In the rows, 128 means zero.
Each row of M is roughly a mix of the hidden directions of one of several groups.
M, 142 rows:
[[127  88 106 147 141  88 121 123  94 134 134]
 [169 126 157 117 123 126 172 109 135 140 150]
 [ 81 153 121  99 139 155 132 130  97 139 126]
 [109 132 119 149 164 154 120 130 129 156 171]
 [154 124 135 155 139 104 131 144 133 103 178]
 [126 143 130 101 123 136 103 110  91 139  83]
 [154 128 117 109 153 110 113 166 137 161 154]
 [118 115 131 169  91 136 157 115 126 134  95]
 [137 152 134 130 124  75 133 100 110  97 130]
 [132 111 113  83 115 130 175 113 122 107 127]
 [118 103 114 130 121 163 142 161 166 106 115]
 [135 127 172 168 128 113 151 146 151 141 144]
 [126 132 119 151 176 122 132 163 114  94 122]
 [133 148 105 168 129 168 148 144 109 108 134]
 [131 107 108 124 130 169 123 150 156 155  96]
 [170 140 118 126 163 113 166 123 115 118 108]
 [122 101 161 109 103 113 119 159 154 136 101]
 [134 143 140 117 130 151 128 120 108 132  65]
 [162 107 132 145 122  70 132 126 113 130 122]
 [104 175 102 135 123 139 149 134 118 164 132]
 [118 110 122 103  97 162 150 129 156 152 103]
 [153 108 122  93 144 132 130 132  78 106 128]
 [168 104 168 135 116 110 107 126 143 104 129]
 [173 162 115 127 123 115 138 154 102 104 139]
 [153 106 155 120 106 117 154 143 169 130 151]
 [136 128 146 127 141 112 102 149 102  83  97]
 [104 116 113 102 171 155 111 153 116 120 146]
 [123 107 106 122 158 148 123 152 124 145  79]
 [125 123 152 162 146  97 134 157 162 133 149]
 [118 132 116 105 172 115 158 118 116 110 163]
 [128 128 149 105 136 118 153 135  92 177 121]
 [115 174 124 122 123 158 134 102 143 164 135]
 [137 156 116 105  93 142 131  90 118 101 111]
 [104 106 163 146 110 127 123 154 160 127  98]
 [154 121 138 134  85 118 141 146 153 150  94]
 [122 129 155  95  85 145 144 155 140 145 142]
 [135 143 115 108  88 158 133 124  92 146 104]
 [163 144 137 128 111 146 154 150 165 113 153]
 [139 114  88 103 100 146 146 129 123 150  95]
 [105 168  79 137 138 152 132 123 139 118 132]
 [119 133  94 147 151 110 162 131 119 159  97]
 [180 134  87 111 117 115 144 137 122 125 113]
 [124 133 121 146  87 115 164 106 149 161 125]
 [140 142 100 125 167  98 149 121  98 117 151]
 [159 118 139 118  72 122 137 108 117 149 139]
 [137 132 124  92  90 119 154 120 100 160 135]
 [125 105  80 114 146 147 109 149 104 108 140]
 [107 129 170 134 111 127 170 135 121 157 149]
 [133 148 150 135 155 116 135 108 115  98 175]
 [161 128  69 125 125 136 135 140 110 109 122]
 [136 145 152 102 159  85 150 138 137 148 114]
 [ 98 140 135  91 130 147  93 129  96 144 113]
 [133 124 128 104 163  88 145 139 115 150 160]
 [112 151 109 107  98 152 130  97 138 164 138]
 [135 130 158  99 110 106  77 128 116 133 115]
 [149 114 128 149 172 111 139 139 133 142  85]
 [ 76 111 117 144 115 162 144 123 123 152 120]
 [133 159 157 130 128  93 139 130 153 119 170]
 [107 122 109 179 154 127 128 130  99 146 143]
 [116 144 157 126 105 122 165 125 114 174 128]
 [105 137 174 139 127 103 147 142 105 137 159]
 [106 105 123 106 164 149 123 160 114 161 123]
 [113 133 169 141 148 115 110 152 102 144  95]
 [127 127 143 125  81 129 146  85 112 131 101]
 [161 142 123 128 123 150 136  78 105 102 126]
 [171 150 133 156 139 105 131 155 122  96 123]
 [126 137 144 166 121 127 172 132 166 125 109]
 [137 148  98 111 142 150 132 137 182 114 127]
 [152 122 150 147  99  73 142 136 132 125 125]
 [103 113 122 125 140 152 158 105 119 160 166]
 [158 105  94 134 125 120 134 147 149 116 172]
 [142 129 154 102  83 112 110 106 113 138 102]
 [133  92 110 139 140 140 116 129 163 102 166]
 [134 120 114 128  89 179 116 124 153 125 148]
 [157 143  93  84 139 146 135 121 126 114 153]
 [111 144 126  93 114 161 127 117 140 146  84]
 [140 106 120 121 105 124 178 111 143 143 161]
 [122 119 154 123 139 132 144 174 164 160 127]
 [107 121  96 111 152 160 110 111  96 146 113]
 [152 131  80 141 159 123 141 127 140  94 122]
 [121 120  96  98 135 168 101 121 111 104 146]
 [164 156 134 118 117 134 139  79 139 112 145]
 [115 158 108 140 113 160 113  93 160 114 136]
 [103 138 133 168 127 123 123  96  97  98 110]
 [131  62 111 116 135 114 110 129 141 138 130]
 [110 107 153 113 113 104 139 170  99 149 130]
 [159 113  74 124 124 115 145 149 104 126 120]
 [114  95  91 123 129 158  99 137  97 123 133]
 [100 118 131 126 112 189 103 129 128 129 140]
 [109 127 101 169 143 131 135 125  79 126 120]
 [140 117 107 138 162 138 100 121 154  83 121]
 [144 150 127 100 173  98 122 136 126 119 159]
 [150 172 140 174 142 114 118 129 145 138 127]
 [130 116  71 156 151 121 111 138 147 121 122]
 [129 138 160 117 118 155 134 130 179 155 139]
 [147 156  87 162 155 142 147 126 127 116 143]
 [114 139 144 166 112 174 155 139 112 124 133]
 [103 149 170 159 118 132 131  95 141 113 112]
 [120 149 146  92 142 113 142 103  89 152 139]
 [146  89 138 119 158 113  94 122 126 139  95]
 [167 117 144 134  82 116 148 122 137 154 113]
 [126 109 150 129  82 117 142 168 136 151 115]
 [159 113 134 160  75 137 135 117 124 112 128]
 [111 155 177 137 115 151 136 119 145 102 146]
 [107 137 166 153 143  87 123 117 105 125 148]
 [119  71 125 136 165 112 144 123 136 127 111]
 [133 130  78 157 127 130 154 134  90 129 118]
 [101 151 137  90 104 137 151 115  95 121 112]
 [ 75 135 153 108  97 148 133 116 119 121 129]
 [157 114  93 128 119 160 128 151 151 111 158]
 [131 157 173 112 114 141 127 101 164 135 132]
 [162 130 110 105  90 140 132 115 149 129  91]
 [128 129 112 120 135 121 163 164  93 150 159]
 [137 124 140  99 134 133 142 115  64 129 125]
 [128 161 115 164 141 148 157  91 127 116 140]
 [121 184 133 104 110 140 125 128  95 136 117]
 [106 155 161 132 171 115 140 131 133 123 161]
 [109  96 118 131 135 162 122 169 128 153 104]
 [136 139  77 106 130 140 111 120 101 134  95]
 [ 98 155 102 140 138 129 120 111  82 135 105]
 [153 154  89 122 153 129 108 126 120  98 102]
 [180 101 108 113 154 114 118 130 124 105 127]
 [ 86  82 121 119 116 114 121 146 106 146 123]
 [115 144  66 116 149 115 109 120 133 125 136]
 [116 125 171 142 135 134 104  99 156 129  95]
 [101  96 124 156 147 109 114 172 115 126 135]
 [121 128 121 145 169  97  97 125 129 105 161]
 [158 143 141  83 137 117 139 137 158 148 152]
 [106 143 164 148  95 145 166 129 116 143 130]
 [ 75 157 142 119 131 154 107 114 143 132 138]
 [144 135 158 140  73 111 103 143 128 121 138]
 [101 121 172 139 140  97 131 145 150 105 109]
 [115  87 128  99 129 119  81 113 117 143 121]
 [114 158 136 138  79 154 136 115 155 125 110]
 [166 155 125 162 111 125 116 141 155 126 158]
 [144 125  95 109 102 167 130 130 105 139  96]
 [100  89 102 113  98 134 139 125 140 161 138]
 [158 123 103 113 121 142 130 123 117  93  81]
 [120 130 154 169  97 131 139 153 166 132 127]
 [120 132 105 169 172 117 137 156 129 111 137]
 [136  91 166 139 122 129  99 127  87 125 132]
 [130 106 140 171  98 131 133 161 158 139 122]]

Each list below has two rows that fit no group; the rest each fit one group, if only roughly. Name those rows in the order they come.
  * J_648: [138 100 151 105 159 117 143 138 151 146  91]
  * J_692: [157 137  98 126 133 119 120 114 186 124 123]
  * J_15: [177 153 107 117 148 128 147  99 133 141 113]
  * J_128: [164 123 112 143 161 132 119 134 107 109  86]
  * J_451: [134 107 130 167  99  90 125 133 124 133 162]
  * J_928: [128 157 123 145 104 121 175 133  96 144 111]
  * J_74: [129  94 155 126 134 116  99 137 157 119 169]
  * J_962: [ 91 122 148 181 124 140 121 119 123 153 131]
  * J_91: [ 99 153 131 132 103 101 150 151 119 134 169]
  * J_608: [142 124  78 132 135 139 108 134  97 158 148]
  * J_280: [176 149 147 137 134 117 157 144 138  98 118]

J_648, J_91
  * J_890: [118 114 141  98  81 122 129 143  89 124 141]
  * J_143: [120 125 106 157 126 123 175 101 100 149 135]
  * J_527: [152 157 162  97 119  94 130 110 143 144 126]
  * J_926: [104 108 143 102 125 102 143  97  86 124 130]
  * J_969: [173 159 157 126 133 129 124  98 142 145 110]
  * J_456: [156 138 113 133 140 146 132 178 150 115 155]
  * J_806: [138  97  94 131 154 101 121 105 103 101 134]
  * J_17: [109 130 134 150  82 148 115 114 152 149 155]
  * J_111: [123 153 147 159 144  83 141 116 123  99 115]
  * J_293: [103 142 111 142 169 157 124 133 152 138  96]

J_456, J_806
  * J_152: [110 128 139 127 181 106 140  96 126 122 153]
  * J_861: [ 81 130 161 118 114 147 144 106 130 159 124]
  * J_967: [157 162 140  99 103 155 107 125 108 113 115]
  * J_869: [130 123 145 115 143 171 122 138 180 115 122]
  * J_47: [ 85 125 145 149 112 113 142 142 120 173 133]
  * J_713: [132 131 118 150 142 153 105  93 120 101 169]
  * J_393: [130 167  96 158 149 131 119 155 125 101 113]
  * J_37: [119 103 140 118 132  94 168 130  95 142 103]
  * J_134: [159 120 125 135 121 119 103 104  75 109 134]
  * J_950: [184 144 132 124  99 111 148 126 123 141 149]
  * J_836: [127 174 161 121  98 128 126 119 113  97 113]
  * J_304: [133 135 127 169 121 131  91 156 149  98 144]

J_152, J_134
  * J_194: [133 143 125 116 162 117 107 113 109 121  75]
  * J_856: [115 138 143 138 160 108 173 131 151 146 153]
  * J_532: [156 174 120 159 122 137 137 108 136 116 157]
  * J_680: [174 104 131 112 120 155 136 147 160 118 111]
  * J_673: [127 119 116 149 183 144 113 114 131 111 159]
  * J_340: [148 145 109 125 156 133 149  88 105 101 149]
  * J_406: [145 138  95 127 163 127  91 149 106 134 152]
  * J_506: [132 154 114 172 134 109 137 127  86 116 149]
  * J_820: [153 111 103 156 104 155 157 150 119 121 151]
  * J_107: [140 130 110 160 135 114 127 159 146  91  93]
  * J_678: [109 117 125 146  99 148 183 140 130 146 124]
  * J_232: [167 164 140 100 109 159 110 131 127 116 120]
  * J_636: [117  98 165 115 125 129 109 112 100 144  90]
  * J_997: [105 125 129 174 113 146 171 135 119 141 146]

J_532, J_340
  * J_954: [120 174 147 113  90 146 135 124 137 128 158]
  * J_910: [137 109 134 153 108  99 181 136 119 142 134]
  * J_218: [154 135 155 101  96 120 166 118 107 111 132]
  * J_811: [135 165 117 123 104 138 166 101 149 102 133]
  * J_658: [128 114 119 112 126 109  84 125 103 118  83]
  * J_108: [120 129  81 122 132 164 157 135 112 143 153]
  * J_822: [143 126  92 114 127 102 109 140 160  94 104]
  * J_551: [139  82 104 118 109 152 143 110 134 124 161]
  * J_320: [131 121 162  97 108 129 168 113 119 119 159]
  * J_647: [140 122 121 107 104  74 135 132 104 124 101]
  * J_556: [146 102 155  99 100 128 146 163 119 152 127]

J_108, J_551
  * J_540: [153 130 115 128 129 128  65 156 132 125 120]
  * J_640: [106 117 105 142 122 162 130  95  92 140 152]
  * J_375: [134 137 113 145 154 123 168 124 126 120 179]
  * J_432: [109 159 153 126 125 135 134 132 162 108 172]
  * J_871: [ 92 136 129 160 151 138 107 127 149 130 169]
  * J_739: [110 149 109 117 166 151 162 143 109 139 151]
  * J_795: [124 124 129 139 110 146 187 101 138 150 129]
  * J_727: [ 98 114  98 137 161 143 134 106  99 154 141]
  * J_711: [109 181 144 140 147 156 152 133 126 137 143]
  * J_790: [167 122 131  89 147 102 135 124 105 100 116]

J_375, J_727
  * J_217: [ 89 107 176 123 115 139 143 110 143 143 124]
  * J_334: [100 134 109 167 137 139 106 163 134 128 160]
  * J_439: [ 92 103 166 104 122 120 137 102 112 146 143]
  * J_594: [122 127 119 126 167  99  83 120 100 112 127]
  * J_347: [125 160  91 148 168 126 134 151 113 120 110]
  * J_360: [132 111 178 108 129 142 121 120 146 128  85]
  * J_60: [ 99 155 108 117 104 161 103 125 136 133 161]
  * J_751: [171  88 145 144 143 106 149 134 141 140 135]
  * J_92: [143 131 157 137 127  77 102 101 138 117 142]
  * J_156: [ 68 123 111 134 133 148 103 120 141 136 146]
  * J_620: [138 137 113 124 166 119 143 169  87 124 121]
  * J_807: [164 118 156 128  84 140 115 109 146 129 106]

J_92, J_807
  * J_173: [ 81 131 138 130 170 157 142 120 131 125 108]
  * J_84: [155 109 107 107 124  95 106 141 101 104 105]
  * J_899: [ 90 138 172 134 143 128 156 136 114 153 113]
  * J_639: [136 120 154 117 124 120 102 173 170 137 118]
  * J_719: [148 138 140 104 142 121 133 143  92  78 116]
  * J_242: [130 107 117 176 121 131 177 138 115 134 128]
  * J_615: [136 142 123 145 133 106  90 115 122  75 130]
  * J_377: [141 159 136 155 130 122 141 143 162  97  95]
  * J_938: [109 145 160 136 138 146  75 122 140 128 149]
  * J_67: [140 142 166  92 122 140 145 111 120 151 162]
  * J_699: [118  96 146 142 126 105 104 145 159 106 162]
  * J_42: [148 147 141 108 136 170 117 133 147 110  88]

J_615, J_699
  * J_730: [ 76 105 136 148 138 120 144 114 122 155 106]
  * J_542: [101  94 155 140 158 106 105 136 128 148 149]
  * J_555: [137 172 105 153 112 136 140 108 166 138 129]
  * J_784: [ 79 141 127 120 125 117 122 116  80 118 145]
  * J_180: [146 140 106 166 156 133 116 121 168 153 127]
  * J_188: [164 159 161 143 120 138 119 112 162 134 146]
  * J_224: [161 121 133 126  96  90 134 152  95 138 115]
  * J_984: [128 138 156 124 120 157 103 148 181 131 125]
  * J_767: [111 160 129 104 119 167 132 107 109  92 122]
  * J_433: [124 113 130 115  92 117 134 147  99 169 157]
  * J_23: [103 131 139 144 107 156 137  75 111 140 131]
  * J_221: [120 109 135 180 132 127 128 108 146 119  88]
  * J_599: [155  73 108 124 143 110 140 141 131 107 135]
  * J_223: [138  80 156 125 105 111 132 136 143 140 162]

J_542, J_221
  * J_565: [131  73 116 170 118 134 141 136 144 119 123]
  * J_600: [143 137 140 150  96 103  94 110 104 134  98]
  * J_757: [118 150 156 181 152 100 127 121 129 132 132]
  * J_176: [150 127 145 153 143  85 144 129  89 128 110]
  * J_493: [158 146 145 143  97 108 141  88 118 132 155]
  * J_698: [ 92 109 121 154 143 165  99 132 117 142 148]
  * J_541: [134 123 126 158  84 147 115 114 114 165 108]
  * J_956: [119 140 130  86 126 114 124 126  85  96 150]
  * J_264: [109 132 101 123 148 125 111 130 171 117 171]
  * J_68: [131 155 109 136 138 126 155 118 108 128  73]
  * J_155: [148 124 144 125 135  85  93 120  92 118 146]
  * J_762: [161 113  99 133 121 102 154 163 130 155 119]
  * J_717: [126  80 152 144 129  99 107 160 122 130 136]
  * J_405: [169 116  99 158 150 100 130 123 109 127 146]

J_565, J_405
